Rotation paths and how fast each direction turns (deg/step):
Each turn is a multiple of 5 degrees from 10 to 175, or 0.
Each row of a path follows its step; steps can be skipped.
path 1
step 0: [-18  15  -3  -8  -3   9   3 -21   1   9  -2   1   8  -2 -11  11   5  -9
  -5   1 -10  -7  25  18   5   2 -12   7  -6  -3   1   4  -1  17   9   9
  -3 -15   8]
step 1: [ 21  -3   2   1   6  -6   5  -7  13   3  -4  -2   8 -12   3  15 -11   4
  15 -11  -7  -4   4  -1   0  -9  18  -3  -7   9 -27  14  -9 -12  13   7
   8   5  -8]
step 2: [  0   3  -2 -24 -11   2  -2   0  11  -1   9   5   0  -5   8  -5 -12   8
  24  10  -3  -8  -2   6  -6   9  -4  14   7  -2   8 -29  -3  -2   2 -11
  12   1  15]
step 3: [-31   4   7   2   8  10   1 -11   0   2   1   3   4 -12  -7  14   9  -8
   0  -4   1  19   9  -4   0  -4   5  11  -1  25  -2   1  -4  12   8  11
   1 -11  17]
step 4: [ 18   5   1  10  13 -13   5  -7  21  -1 -13   4  10   6  20  -2  -7   9
  15   2 -13   6   3  16   1  -3  -5   7  -4   6 -18   9   5   1  -4   7
   7 -13 -11]
step 5: [ -9 -14  -2 -29   5   1   7 -16  13  -4  13   0  21  -4  -2   6  -6   2
   2   4   1 -12  -7  -7   5   8   5  12  -4 -11  15  -9  -1 -12  -2  -2
  21   1   5]
step 6: [ -4  -4 -11   2   3  14   4   4   3 -13 -14   8  18  -8 -14  17  -8  -1
   3  -6   1  16   9   7  -9  -6   9   5  16   9  -5  -7  -5  15   5   1
 -19 -10  18]
step 7: [  5   4   1   3   5 -13   3  -2  12  16 -13 -18   5  -2 -13  -4  -1  18
  14   4 -30   7   5   3   4   4 -17   0  -6   6  -2   3   3  -5  12   2
  13 -15  -5]
step 8: [ -7   9   9 -19  -5  17   1 -15  12  -2  19   8  18  -8   4  11  -4  14
   4  -3   1 -18   0  -3  19 -11   2   9   7 -11  -7   1   5   8   4   8
   7   8  -5]
[-2  5 -1 -1  3 -3 -7 -1 -4  0 -6 -1 -4  0 -1  2 -5 -3 -5 -1 -8  4  7 -1
  1 -2 -2  5  2  4  1  4  0 -1 -2 -1 -1 -3 -4] => 110
[-2 -1 -1  6  0 -9  8 -2 -3 -2 -2 -1 -1 -1  3  6  1  4 -2  2 -1  2  1  3
  1 -3 -5  1 -4  0  0  1 -4  2  7 -2 -1  4  0] => 115
[-2  0  2  1  3  2  4  5 -7  0  3  2 -3  0 -4 -1 -1  4  3  1 -6  7  0  0
 -1  0  2 -4  4  3  2 -8  0 -3 -1 -4 -2 -2  7] => 95
[ 1  7  3 -3 -7  1 -3  0 -3  6  4  1 -9 -4  2  0  1 -2  5 -1  0 -4  4  1
 -2 -2  1 -1 -2  3 -6 -1 -3 -1  5  1  1  4  2] => 45
